Each row is where one point has got to under a steady rotation. How many ticks took it there?
The counts run from 0 to 264.
[107 128 158 127 171 118 150 119 104 180 159 104 127 196 145 138  84 126
  91 109  99 134 107 107 137 100 141 157  97 150 139 179  79  88 123 142
 121 157  75 154 163 116 139 140 140 109 131 152 181 120 131 122 123 161
 161 154 157 110 125 157 197 133] -> 136
[163 141 165 147 199 159 187 111 126 142 130 105 129 128 152  84  99 105
 136  91 137 142 116 151 133 140 140 104 128 116  76  97 117 139 132 133
 179 151 113 140 121 141 182 101 182 111 124 156 124 100 133 161 111 151
 134  87 173 133 133 150 113 136] -> 83
[100 153 109 127  99  90 124 143 101  89  96  98 115 171 151 154  86  68
 146 182 151 149 102 114 112 149 127 149 152 119 136 106 124 157 157 162
 133 115 121 104 118  90  99 125  98 105 196 129  78 153 112 141 133 160
 100 143 152 143 123 116 148 138] -> 241
[138 148 172  99 158 152 167 108 124 164 122 108  62 132 166 117 103 121
 133  87 124 136 125 130 152 166 117 110 122 128  77 113  99 125  89 146
 146 134 168 131 102 143 146  94 112 138  88 122 137 150 141 154 153 128
 150 138 165 159 154 145 136 161] -> 196
[126 141 108 105 128 128 158 154 132 103 147 123 121 185 145 128 108  74
 140 161 144 136 139 137 139 121 128 108 188 121 146  95  80 156 125 201
 120 101 156  88 102 112 145 148 113 105 149 103 130 172 113 177 147 165
 141 111 131 155 108 144 144 123] -> 67
[110 121 118 163 117  85 135 163 159  87 145  76 136 179 138 137 120 103
 121 137 131 129 121 169 109 112 147 107 128 103 144  95  71 112 199 172
 125  91 106 137 130  88 144 145 123 113 134 113  94 140 107 133 126 158
  91 134 121 147 104 125 153 114] -> 238
[141 178 145 104 119  79 124 107  98 147 111 108 116 171 129 177  84 125
 132 143 117 140  69  85 117 169 105 190 129 135 124 153 134 118 109 180
 165 160 138 140 137 109 106 131 158 110 171 183 113 137 144 123  99 162
 144 184 163 133 172 125 150 164] -> 248
[127 145 107 185 108  82 118 167 126  92 112  68 164 177 112 124 109  91
 136 145 139 128 116 141 105 137 123 110 126 145 128 108 109 109 198 144
 158 137  76 156 138  86 118 152 149 110 171 129  79 144 118 128 113 169
  82 124 139 130 109 104 163 112] -> 237
[128 148 112  98 152 105 132 141 147  82 137 134  85 167 173 158 106  63
 145 146 125 151 115 146 113 173 119 160 175 130 152 119  99 119 149 175
 153 109 183 127 166 110 124 116  89  97 102 141 117 134 135 159  97 132
 130 188 150 146 113 122 120 148] -> 126
[105 139 117 110 197 120 134 142 136 115 162  99  87 186 169 150 117  89
 151 124  91 139 171 158 138 108 160 124 170 118 151 129  45 153 147 159
 114 100 160 125 143 112 142 164 112  86 110  99 174 151 146 168 137 139
 133 150 139 118 100 112 177  97] -> 9
[158 154  88 141 163 140 105 142 102  88 105 160 123 142 153 119 126  38
 143 145 132 188 148 119 106 146 127 154 150 154 154 120 124 107 179 144
 125  99 117 128 133  84 127 155 139  88 176 108 112 114  90 113 128 185
 133 121 179 130 105  95 138  93] -> 152
[165 146 123 110 108 124 141 112 164 132  86 135 103 150 119 158 115  87
 117 127 103 107 122 131  95 203 101 139 170 131 107  96 111 139 134 170
 163 167 169 104 145 135 116 119 204  99 118 139 121 157 153 152 119 145
 104 179  86 154 158 104 140 115] -> 185
[120 145 140 141 197 159 139 101 133 156 196 161 159 158 161 115  96 101
 129  46 140 140  80 153 138 102 150 168 116 119  95 138  93 108 161 112
 145 163 129 174 153 162 142 131 136  83 108 109 157 147 104 143 119 132
 136 114  94 125 122 163 128 137] -> 142
[156 178 125  91 111 139 142 103 108 118 106 134 122 157 110 156 131  96
 136 162 125 135 100  88 129 172 101 171 183 133  87  85 106 157 115 186
 171 165 172 113  91 147 113 159 164 100 160 124 125 148 122 183 138 154
 143 160 129 131 157 115 107 142] -> 69
[100 139 182 121 119 138 112  87  87 170 107 118 107  83 136 123  48 116
 168  55 145 117  81  90 121 160  90 143 101 148  74 115 107 126 129 137
  99 151 132 132 112 133 107 127 131 144 130  80 120 163 102  79 165 131
 136 126 118 115 133 101 119  94] -> 170
[141 152 183 160 188 153 177 113 132 165 141  96 163 143 107  78 118 122
 133  74 128 125 101 152 128 139 144 128 120  98  64 115 126 132 139 147
 185 161 111 163 111 186 154 121 162  97 102 118 174 107 140 159 128 135
 128 104 102 128 137 136 111 137] -> 84
[133 171 146 132 195 125 140 118 132 139 130 108 105 155 134 122 143  98
 160 118 137 135 127 162 156 129 145 129 180 102  78  91  92 159 149 146
 164 116 206 138  92 140 140 142 113  82 131  64 157 128 142 161 172 109
 123 132 119 135 151  82 122 117] -> 208
[149 153  86 117 177 161 120 118 156 100 129 179 136 138 159 135 129  46
 148 107 157 147 124 165  89 167 155 143 153 111 150 107 107 119 164 159
 170 119 159 129 157  94 129 149 147  82 127 115 126 115  95 148 126 182
  92 154 145 128 117 135 116  76] -> 153
[116 118 167  91 133 129 162  93  87 168 125 121 106 179 146 114  81 123
  94 131 109 105 112 123 156 114 127 123 135 150  97 151  88 154  96 159
 115 157 110 122  96 147 107 123 149 110 148 107 155 159 149 164 167 149
 179 119 119 105 158 154 186 111] -> 194
[140 162 155 147 154 112 137 121 165 125  88 110 129 150  93 125 112 116
 139 118 147 122 115 121 110 185 130 143 156  92 130 103 144 147 154 157
 211 151 107 138 113 126  94 145 171  89 171 129 119 115 137 142 116 143
  82 159  88  90 135  93 127 115] -> 96
[131 147 137 158 173 142 125  81 123 129 134 143 185 167 126 115 120 108
 120  68 135 143  88 151 124 151 133 154  96 105  75 145 112  98 153  98
 157 146 118 213 139 138 115 135 149  91 125  95 149 125 136  99 138 142
  89 136 136 106 153 128 146 111] -> 26
[110 144 172 147 173 118 145 133 107 164 204 113 126 156 156 107 103 116
 111  85 139 149  79 147 147  90 143 124 141 121 112 112  81 107 162 178
 126 143 143 147 136 153 186 109 110 114  92 122 143 147  96 146 135 150
 141 101 149 155 109 150  89 151] -> 258
[ 97 151 156  85 120 155 140  86  99 141 117 132  98 141 149 121  86 118
 135 100 132 105 111  85 124 154 119 150  88 156 149 153 111 102 119 184
  98 112 106 135 125 105 124 168 147 128 181 114 125 136 122  59 168 174
 169 154 173 113 127 119 180 106] -> 163
[ 74 114 183 102 147 101 160 131 121 142 119 104  81 158 156 133  59 126
 118 113 146  99  83 106 118 136 159 141  81 117 148 138 126 151 129 165
 122  98  53 112 134 116 117 133  93 117 191 146 100 133 148 128 158 136
 135 133 146 100 128 122 199 146] -> 105
[160 176 128 151 201 143  93 117  89 139 140 140 138 107 147 125 114  69
 175  75 117 169  97 123 127 165 117 163 147 123  88 114 116 112 164 131
 175 168 168 158 141 134 142 116 151  88 109 113 130 129 103 123 102 130
 117 120 149 121 128 108  87 127] -> 146
[162 146  70 113 182 124 100 136 122 110  74 134  92 179 146 136 111  77
 130 169  90 154 161 128 118 154 110 150 155 134 157 151  89 135 139 144
 147 130 123 139 134  79 100 146 147 102 160 155 137 124 148 142 106 163
 126 172 189 118 139 137 186 115] -> 12
[112 153 197  90 168 156 191 101 105 171 154 138 105 149 153  93 112 124
 141 108 144 130  73 108 167 144 145 132 120 119  71 104 140 129 103 181
 162 121 158 138  95 170 164 129  95  83 116 105 142 128 122 158 151 137
 154 117 130 125 152 133 140 156] -> 80
[ 82 131 202 144 133  94 155 121 161 157 152  91 105 150 155 143  78 153
 118  62 135 113  75 144 137 157 144 140  94 125  86 124 100 103 173 141
 140 127 142 168 144 141 159  97 108 136 103 120 127 135 127 122 142 134
 110 145 115 130 130 104 131 145] -> 111
[104 178 142 147 110 108 131 136  96 138 122  91 135 159 120 120 111  89
 152 124 122 133 101 120 138 151 115 145 166 145  70  91  85 113 159 171
 130 167 186 145 101 143 144 140 135 114 106  68 134 184 120 117 169 126
 145 124  95 176 118  75  89 102] -> 61
[134 157 146 156 164 155 138 125 115 127  90 124 134 136 113  79 117  91
 167 103 157 168 106 139 131 190 141 149 135 125  50  93 147 103 170 130
 165 152 140 176 100 142 136 132  97 109 135  88 141 110 144 145 135 147
 109  93 105 134 111  74 104 149] -> 88
[104 142 148 119 111 103 116 129 115 147 124 116  93 144 119 145  94  84
 145 135 109  97 129 114 131 126 112 140 179 166 121  85  80 148 149 176
 103 143 145  84  93 136  92 159 150 104 155  74 135 179 127 132 176 123
 136 148  80 122 112  98 132  87] -> 182
[ 72 123 178 141 134  80 139 124  82 158 114  93 106 163 129 116  53 152
 130 107 117 127  61 113 147 163 126 161 100 154  80 122 118  94 154 140
 124 136 104 171 116 147 126 130  74 135 137 116 115 130 140  92 161 107
 136 129 128 127 122  91 143 156] -> 112
[126 148 162 104 184 149 140 105 108 157 169 159  84 142 180 115  87 121
 133  77 124 146  74 121 144 149 152 161 120 136 101 161 103  93 122 148
 127 120 163 173 156 136 155 112  85 110  93 134 153 143 138 128 138 143
 152 154 169 152 139 138 122 156] -> 138
[ 98 137 118 148 120 134 141 163 119 111 120 108 116 129 153 110  71  75
 145 103 137 143 144 154 123 147 112  77 156 157 123  87  66  96 179 171
  75 116 150 128 126 118 157 119 118 138 112  65 102 173 107 116 161 152
 127 118 117 170  88 105 121 104] -> 176
[141 154 105 122 104 106 143 147 147  82 116 112 116 171 158 168 109  55
 134 146 136 143  97 151 107 146 127 135 158  77 154  81  95 134 165 172
 155 110 139 103 147  90 135 104 124 105 148 153  72 150  99 160 117 183
  92 153 171 147 154 142 141 139] -> 242
